One vector is turned by the same rotation once a step. Each row is the vector after some number of steps, and that number follows the row.
The counts run from 0 to 109.
[-0.09 -0.22  0.07  4.03 -3.28  2.78  2.16 -3.19  4.75  0.52  2.48 -1.91
 -3.83  3.91 -3.08 -2.71  0.07  1.04  1.57 -0.66  2.39 -0.56 -1.84 -3.07
 -5.12 -3.23 -1.54 -0.89 -0.81  2.49 -0.50 -0.33 -1.50 -2.27  0.03  0.93
  0.20 -1.11 -0.54  0.41  2.17 -2.61  4.34  2.08  0.29 -0.41 -2.29  1.66
 -3.54  0.03  0.00 -2.64 -2.15] => 19
[ 0.16  0.47 -0.32 -1.62  3.97 -1.05  1.91 -3.60  1.21 -2.24  0.89  2.19
  1.79 -4.26 -1.34  3.35 -1.02 -1.42 -2.02 -2.56 -0.39  4.60  3.37 -1.66
  1.44  1.33  0.32  0.58 -1.07 -0.49  2.37 -2.02 -1.37  5.67  1.92  0.32
 -1.46  1.80  3.73 -0.23 -1.82  3.39 -1.28 -1.75  1.15  2.48  0.53 -3.09
 -1.69 -3.70  1.91 -0.92  3.19] => 84
[-1.67  0.91  1.90  3.13 -3.11  0.72  1.68 -1.50  2.97  0.18 -0.98 -1.07
 -2.15  2.11 -3.04 -1.51  2.10  1.96  1.16 -0.82  1.63  0.06  0.21 -0.86
 -2.45 -5.05 -3.51 -1.08 -0.91  0.32 -0.05 -0.98 -2.46 -3.35 -1.79  2.75
  0.06 -2.71 -2.32 -0.26  2.83 -4.26  4.47  2.74  0.03 -0.86 -0.21  2.97
 -0.61  1.77  0.13 -2.94 -1.77] => 20
[-3.81 -0.50 -1.50  1.80  1.84  1.31  2.66  1.11 -0.12 -0.41 -0.35 -1.01
  5.58 -1.45  5.07  0.03  0.44  1.99  1.33 -1.51  0.13  3.71 -0.38  0.26
 -4.78  3.00 -2.86 -0.07  0.49  0.79 -1.23  0.14 -3.44 -0.27 -1.27  0.74
  0.57  1.45 -0.91  1.41 -1.22 -0.32  1.85  4.40  3.91 -1.11  2.63  2.45
  3.40 -1.46 -2.99 -1.86  2.38] => 107
[ 2.49 -1.46 -2.24 -1.88 -2.88 -0.06  0.33  0.40  0.99  1.02  0.56  1.61
  1.42  3.41  0.60 -2.00  2.83  5.01  3.03  1.61 -4.93 -2.31 -2.84 -1.50
 -0.01  3.02 -1.95  0.16 -2.00  1.95 -2.03 -0.59  0.62 -2.57 -0.63 -0.94
  1.03  1.69  0.53 -0.22 -0.01  0.43  0.08 -3.25 -0.68 -3.28 -0.38  2.35
 -2.36 -4.59 -0.75  0.00 -1.52] => 70
[-0.55 -0.07 -3.86  3.75 -0.47  1.21  4.44 -0.53  3.82 -0.46 -3.53 -0.51
  1.07  0.96 -1.80 -0.29 -2.04 -0.57 -1.85 -3.59 -0.16  0.61  2.13 -2.53
 -2.21  0.52 -2.05 -1.41 -3.94  1.18 -0.82 -2.10 -2.27 -1.44 -1.74  2.01
  1.71 -1.00 -1.86  2.21 -1.71 -1.36  3.29  4.40 -1.76  1.86  3.59  3.78
  2.13 -0.15 -1.91 -1.63  0.74] => 1
[-0.37  2.71  0.71  0.80 -5.18 -0.73  0.48  4.61 -0.84 -0.08  1.93  0.50
 -2.43  1.03 -1.16 -0.96  3.13 -0.12 -0.63  1.86  0.08 -1.94  1.26  3.17
 -0.51  1.24  1.39 -1.39  0.89 -0.09 -1.23 -0.30  1.15 -8.50 -1.31  0.96
  1.21  0.10 -4.24 -2.43 -3.75 -1.55  0.52  3.01 -0.25  0.04  3.88  0.36
  0.42  2.28 -0.35  4.29 -1.16] => 40
[-2.46  1.63  2.15 -3.98 -3.16 -3.25  4.56 -0.06 -2.15  3.21  0.49  0.52
  2.11 -0.75  0.31 -1.59  1.04  2.81  3.62 -0.42  3.01  0.30 -1.16 -4.13
 -0.78  1.15  1.14 -1.87 -0.75 -1.72  4.32  1.30  2.41  1.91  0.15  0.80
 -1.26  0.11  0.81 -0.35 -1.58  1.92  1.79 -3.16 -1.16 -1.93 -2.22 -2.71
 -1.18  4.05  1.17 -1.14  0.20] => 47
[ 2.42  2.43  3.49  1.62  1.97 -2.66 -0.06 -1.75 -0.20 -1.48 -1.89  2.39
 -1.67 -4.02 -0.95  0.32  0.98  2.17 -2.24 -1.55  0.11  1.02  3.37  0.80
 -1.20 -2.67  0.17 -1.55 -2.23 -2.73  4.39  2.46  1.86  4.81  2.35 -1.82
 -0.76 -3.56 -0.10  1.87  3.27  0.32  0.60  1.37  1.71  0.96 -0.57 -0.29
 -2.67  1.82  4.25  0.54  2.95] => 8
[-2.88 -0.50 -1.63  3.52 -3.07  2.41  0.24 -2.93  3.76  0.83  2.29 -1.15
 -0.24  0.85 -3.46 -2.25  0.41 -0.65 -1.60  1.58  3.68  0.63 -2.03 -3.30
 -5.47  0.59 -1.30  0.42 -1.97  6.16 -0.96  0.22 -2.21 -0.15  2.23  0.95
  0.98 -1.76  0.64 -0.62 -0.43 -0.99  4.43  1.40  1.34 -0.97 -2.80 -1.27
 -3.11 -1.29  1.30 -2.18 -1.92] => 18
[-3.05 -0.30  1.72 -4.18 -1.79 -3.83 -0.90  2.50 -2.06  0.30  0.80 -0.24
 -1.84  4.21 -3.55  0.43  1.52 -0.26 -1.73 -2.07 -0.64 -4.66  1.33  0.66
  3.31 -2.34  0.37  0.62  1.40 -1.19  2.36 -2.32  1.31 -0.79  1.07  1.40
  0.87 -0.07  3.11 -0.89 -1.91  0.96 -0.04 -0.46 -2.50  1.11 -2.46 -3.35
 -2.34  4.15  2.26  0.36  2.94] => 44
[ 1.77  1.73 -0.74 -0.61  3.19 -1.60  5.13 -2.49  2.94 -1.37  1.94  2.06
  1.27 -3.72 -0.87  2.43 -0.77  0.05 -1.22 -1.08 -1.71  4.89  1.31 -2.07
 -0.79 -0.47  2.74 -0.61 -3.45 -0.85  2.68 -1.27  0.24  4.79  1.30  2.88
 -0.11  2.34  2.94  1.96  0.80  1.49 -1.78 -3.64  1.17  0.65 -0.70 -0.89
 -2.87 -3.54  2.60 -1.96  2.74] => 85
[-1.54 -2.34 -0.97 -0.23 -1.78  0.69 -1.95 -0.18  0.40  0.88  2.64  1.69
  0.24  2.90 -0.44 -1.10  3.65  2.38 -4.67  0.86  1.26 -2.13  0.68 -0.60
 -3.21  0.72 -2.55  0.64 -2.88  2.41 -0.33  1.03  1.49  0.44  1.94 -0.02
 -1.06  2.03  0.74  3.66  0.73 -0.46  3.35  0.05 -0.27 -4.54 -5.03 -0.03
 -2.39 -5.30  2.65 -0.77 -1.43] => 16
[ 0.29  1.90  1.04 -1.51 -0.66 -1.65  1.23 -0.32  4.29  0.04  0.53 -0.87
  1.21 -0.08  4.09  2.39  6.61  0.92  3.66 -0.69 -4.40  1.97  3.06  1.03
 -1.51  2.67 -0.43 -3.71 -3.73 -0.33  3.16  0.58 -1.11  0.84  2.50 -0.45
  3.70 -1.58  0.47  1.67  1.70  0.93  0.76 -3.93 -1.40 -3.09  2.26 -2.10
 -2.75 -1.08  1.27  2.34  1.33] => 67
[-3.73 -4.98 -3.58 -1.01 -1.75  0.13 -1.65 -1.93  0.58  0.18 -2.33 -1.04
 -0.19  3.64 -2.41 -0.45  2.71 -2.09  0.75 -0.15 -2.27 -2.18 -1.35 -1.28
  0.77  2.27 -5.41  1.59 -0.22  4.98 -1.94 -2.74 -3.06  0.40  0.98 -0.66
  3.63  0.34  3.57 -0.89  1.07 -0.76  0.51 -2.38 -2.09 -0.66 -1.27  0.53
 -1.12 -5.31 -0.03 -2.14  0.02] => 72
[-1.22  1.72  0.36  0.35  0.41  0.07  4.60  0.54 -1.86  0.15 -1.22 -1.53
  4.56 -1.65  4.69  0.27  0.60  3.73  0.75 -1.22  2.73  3.73 -0.38 -1.01
 -3.45  2.70 -1.63 -1.16 -2.98 -2.24  0.47  1.87 -0.94  0.18 -1.96 -0.09
 -1.85  0.74 -3.27  2.58 -0.43 -0.38  2.61  1.74  1.65 -2.38  2.47  3.29
  3.84 -1.16 -2.05 -1.04  1.80] => 106
[-1.20 -1.36 -3.92  3.31  0.76 -0.01  1.72 -0.22 -0.64 -1.87 -0.03 -2.37
  2.75  1.96  2.23  2.51 -2.23  3.56  0.53 -0.61 -1.40  3.41 -0.76  2.19
 -5.46  1.07 -1.96  1.52  1.06  0.13 -3.60 -0.05 -2.26  0.53 -0.51 -0.39
  0.75  1.20  1.06  2.09 -0.53  0.62 -0.36  3.29  2.95 -0.53  3.40  4.27
  2.59 -2.32 -3.07 -0.72  1.61] => 108
[ 2.41 -0.74  3.11 -0.84  0.04 -3.68 -2.82 -0.59 -4.18  0.09 -3.61  3.55
 -0.39 -2.73 -2.37  0.79  3.66  1.67 -0.96  0.80 -0.80 -2.98  2.10  1.28
  3.97  0.03  0.47 -1.93  1.75 -3.20  1.64  2.78  3.12  3.00  2.88 -3.57
 -0.07 -2.45  0.37 -1.62  2.50  0.53 -3.20 -1.19 -1.58  0.64  0.33 -0.62
  0.39  1.66  3.45  2.69  3.29] => 63
[ 1.82 -3.91 -1.38  2.60 -2.87  1.07  3.12 -2.42  0.90  1.70 -2.09 -1.07
 -2.15  3.28 -4.05 -1.76  2.32 -0.63 -1.91  0.25  1.14 -1.55 -1.02 -3.72
  0.90 -3.46 -3.09 -0.50 -2.97  1.54 -1.39 -1.78 -1.97  0.76  3.43  0.08
  2.14 -0.36 -0.30  0.16  2.72 -0.57  0.92 -3.04 -3.24 -0.79 -2.82  1.14
 -1.12 -0.88  2.22 -4.24 -3.11] => 74
[ 1.89  3.10  4.01  0.30  3.21 -2.11 -1.25 -0.42  0.25 -1.13  1.12  1.66
  1.99 -4.95  0.47 -0.82  2.69  2.78 -1.23 -0.27 -0.71  2.56  4.02  2.55
 -0.93 -1.59  1.26 -2.45 -0.28 -2.20  4.27  3.15  0.37  2.39  0.84  0.37
  0.23 -3.45 -2.46  1.05  1.13 -1.24  1.53  1.31  2.07  1.52 -0.23 -0.89
 -1.12  2.55  2.72  1.28  4.01] => 9
[ 0.39  0.56 -0.98  1.26  1.16 -2.09  1.71  0.19 -0.52 -1.92 -4.06 -0.95
 -2.31  0.94  0.16  1.89  1.96 -0.09 -2.13  5.08  0.18 -1.80 -1.61  2.11
 -2.24  0.40 -3.10  1.04  0.70 -1.17 -1.64  2.28 -3.51 -1.16 -3.61 -3.32
  0.03 -0.99  0.73  0.62  3.27 -2.65 -1.79  1.22 -0.18 -3.49 -0.52  6.20
 -1.13 -5.92 -0.99  1.09  2.18] => 90
[ 1.62  3.06  1.61  0.41  2.11  0.59 -1.12 -1.46  0.19 -1.02  2.34  2.35
  2.48 -5.39  2.54 -1.66  3.05  3.93  0.92  0.99 -0.84  4.26  3.33  2.74
 -2.03  0.60  2.54 -3.42  0.51 -0.96  0.57  3.21 -0.27  2.67  0.05  1.14
  1.28 -2.24 -2.91  0.93 -0.30 -0.53  0.26  1.29  4.57 -0.32  1.91 -1.79
 -1.97  1.60  1.47  2.19  4.17] => 10
[ 2.86  2.49 -0.22  3.51 -4.56 -0.07  2.88  3.73  1.18  0.98  2.16 -0.85
 -3.25  0.54 -0.75  1.17  0.76 -0.39 -0.28  2.99 -0.24 -1.20  0.57  3.24
 -3.26 -1.44  2.98 -2.92  0.57 -2.11 -0.30  1.08  1.31 -6.27  0.89  1.85
  0.61  0.31 -5.04 -0.11 -0.92 -1.80  0.23  2.54 -0.18 -0.43  3.27 -0.14
 -0.10  1.78  0.64  1.58 -1.15] => 39
[-0.18  4.50  0.52 -0.55  0.20 -1.23 -2.09  1.74  1.16 -3.05  1.04  2.66
  2.14 -0.29  4.28  0.15  3.32  5.00  2.32 -0.12 -3.53  0.74  0.76  2.56
 -2.98  2.70 -1.95 -0.68 -1.06  0.10  0.19  1.99  0.32 -0.09 -4.31 -2.88
 -0.91 -0.83  2.07  1.91  0.52  1.16  1.40  0.61  3.02 -3.67  2.46  1.08
 -3.21 -3.91 -0.56  2.74  2.53] => 12
[ 2.34  2.44  1.57  0.06 -0.78 -1.57  0.32 -0.55  1.69  1.50 -1.62  1.24
 -0.19 -2.93  4.44  1.55  3.42  1.05  3.99  0.05 -2.56  0.72  0.87 -0.76
 -2.63  1.16  1.52 -1.88 -3.17 -0.60  3.72  1.78  0.35  2.87  1.81 -3.99
  2.09 -1.27  1.42  0.54  2.06  2.85 -1.45 -3.56  0.27 -1.64  1.79 -2.86
 -4.67  1.15  3.27  2.48  1.29] => 66
[ 0.60 -3.64 -2.78  3.46 -2.24 -3.59  3.16  1.15  0.63  1.75 -2.24 -1.98
  0.16  1.84 -0.58  2.78 -0.71 -3.33 -2.90 -3.43  0.51 -1.82  1.51 -2.73
 -3.11  0.15 -0.74  2.09 -2.96  0.03 -0.01  0.18  1.41 -1.55  5.46 -1.26
  1.85  2.80  1.77  2.99  0.12  0.77 -0.57  1.31 -3.91  0.45  2.12  1.18
  4.26 -0.05  0.44  0.13 -0.89] => 55
[-1.56  0.62  0.10 -3.48 -0.45  0.42  0.07  2.35 -3.33 -1.87 -0.67  1.82
 -0.15  3.05 -1.54 -2.98  1.14  5.53 -2.95 -1.21 -0.92 -1.72  1.66  2.11
  4.53 -1.18 -1.97 -1.65  0.97 -0.84 -0.02 -2.65 -0.63 -1.05 -3.41  2.53
 -2.30 -1.44 -0.64 -3.36 -4.55 -0.39  1.53  0.09  0.65  1.56 -1.33 -0.26
 -3.69  1.80 -0.67 -1.18  2.94] => 99
[ 1.94 -1.22 -3.38  3.12 -1.96  2.44  0.40  0.34 -1.83 -0.42  0.63 -0.44
 -6.73  0.49  0.63 -0.77  0.84 -1.20 -6.83  4.74  1.63 -1.22  0.59  1.77
 -4.15 -1.61 -2.16 -0.08 -2.37 -0.71 -2.29  1.29 -0.14 -1.01  0.79 -2.25
  0.99  0.88 -2.20 -0.74  0.16  0.39  0.56  1.00 -0.16 -0.03 -1.21 -0.48
 -2.23 -0.71  4.47 -0.75 -0.01] => 93
[ 0.36  1.76  1.30  0.83 -2.13 -3.52 -1.00 -1.68  0.53 -0.33 -5.22  2.01
  1.06 -1.63 -6.40 -0.34  0.14 -0.98  3.17 -0.92 -0.95 -1.49 -0.01  0.12
  3.10  2.21  0.61 -1.75  3.08  1.82 -0.70 -0.37 -0.22 -0.87 -0.23 -0.34
  0.52 -5.09  0.59 -2.25 -1.52 -2.39 -3.01  3.22 -1.29  4.58  3.43  3.56
  2.16  1.27 -1.52  2.36  1.87] => 60
[ 0.99 -2.78 -2.63  2.06 -1.68 -2.42  2.97  1.24  2.53  1.87 -0.59 -2.06
  1.66 -1.77 -3.35  0.71 -0.32 -3.24 -4.84 -2.19  1.13 -0.72  2.03 -2.65
 -1.05  0.42  1.30 -0.76 -2.73  2.01 -0.23 -0.67  1.71 -1.51  5.91  3.45
  3.49  1.47 -1.17  2.71 -2.05 -1.55 -0.04  3.26 -2.69  3.06  2.79  0.86
  4.42  0.01  1.02  0.89 -1.61] => 56
[-1.64  3.30  2.37  1.83 -3.67  0.76 -1.60 -0.38 -3.14 -1.70 -0.71  1.97
 -2.18  1.55  0.07  0.91  0.49  0.96  0.01 -4.30  2.56 -2.23  3.39  1.35
  2.35 -2.56 -6.02  1.94  1.83 -2.04  0.00 -2.00 -0.12 -0.12 -2.75 -2.01
 -2.03  0.76  0.83 -1.56  0.85  3.47  2.65  3.40  1.48 -0.45  1.80 -0.11
  2.04  2.40  1.14 -0.24  0.21] => 24
[-2.20  4.65  1.34 -3.38  0.19 -0.28  3.10 -0.26  1.22 -2.17  4.23  3.76
  5.71 -1.60  0.09  1.09 -1.01  2.75  2.13 -3.49  2.18  4.83  1.53 -1.55
  0.72  2.83  2.53  0.84  1.13 -0.45  1.73 -0.57  0.34 -0.05 -0.08  3.72
 -1.49  2.62 -0.79  0.67 -3.73  0.68  1.85  1.13  3.19 -0.79  2.21 -2.96
  1.37 -1.04 -0.24 -1.22  1.86] => 29
[ 0.06  0.10  0.25  2.74  1.07 -1.07 -2.32 -3.05 -2.32 -2.46 -4.05  3.37
  0.05 -3.99 -4.46 -2.54 -2.63 -0.98 -3.33  0.14  1.93  0.07  0.75 -1.27
  0.66  0.19 -3.31  0.33  1.45  1.87  0.57  1.19  0.19  6.08  0.40 -1.67
 -2.15 -3.80  1.87 -1.84 -1.77  1.40 -1.51  3.27  1.17  4.90 -0.08 -0.43
 -0.96 -0.32  2.43 -0.18  2.49] => 6
[ 1.82 -2.88 -3.08  4.37 -1.27 -1.37  0.36  1.79 -0.73 -1.51 -0.74 -1.80
  1.98  3.71  0.82  2.85 -2.16  2.69 -2.96 -1.33 -1.40 -0.57 -0.53  3.23
 -4.46 -1.54 -1.28  2.08  0.13 -0.87 -2.15  0.67  0.32 -2.66  0.51 -0.93
  0.16  2.07  2.07  4.46  1.61 -0.07 -1.00  3.43  0.82 -0.50  2.32  4.89
  2.50 -3.82 -1.05  0.08  0.22] => 109
[-0.35  3.90  3.04 -3.45 -0.59 -0.88  1.09  0.16  0.69 -0.06  3.40  2.59
  4.19 -1.87  0.72  1.79  0.16  2.94 -1.09 -3.45  1.28  3.42  4.14 -1.69
  2.26 -1.66  1.09  0.54 -2.40 -2.80  3.04  0.36  2.93  1.04  0.90  2.35
 -2.28  4.09 -2.36  1.41 -1.66  1.82  3.33  0.33  1.82 -0.57  0.38 -3.26
  2.04  1.15  1.15 -2.04  0.16] => 28
[-4.55  0.21  1.33 -1.95  1.18 -3.66  3.76 -1.09 -3.46 -1.15 -2.07 -0.62
  0.31  1.64  0.32 -0.95  0.02  3.15 -1.77 -2.94  2.15 -1.45  0.85 -1.72
  0.52 -2.71 -3.30  1.80 -0.98 -3.25  4.73 -0.61 -0.91  5.11 -1.52 -0.55
 -3.32 -2.15  3.14  0.81  0.82  1.98  1.71 -1.01  0.54  0.41 -3.08 -0.43
 -1.82  2.30  1.67 -2.21  2.82] => 102
[ 4.60  0.08 -1.39 -0.31  1.24  0.97 -1.64 -1.14 -2.60 -1.74 -1.29  4.50
 -1.17 -1.43 -0.62  1.40 -0.54  4.25 -1.03 -1.47 -2.77  0.08  2.73  1.69
  4.93 -2.54 -1.23  1.45 -0.05 -4.82 -3.39 -1.89  0.49  2.95 -1.85 -1.10
 -1.73  2.80 -0.85 -0.90 -0.75  4.33 -4.62 -1.29  1.97  3.55  2.87 -0.40
 -0.47 -0.54  0.89 -1.55  0.90] => 81
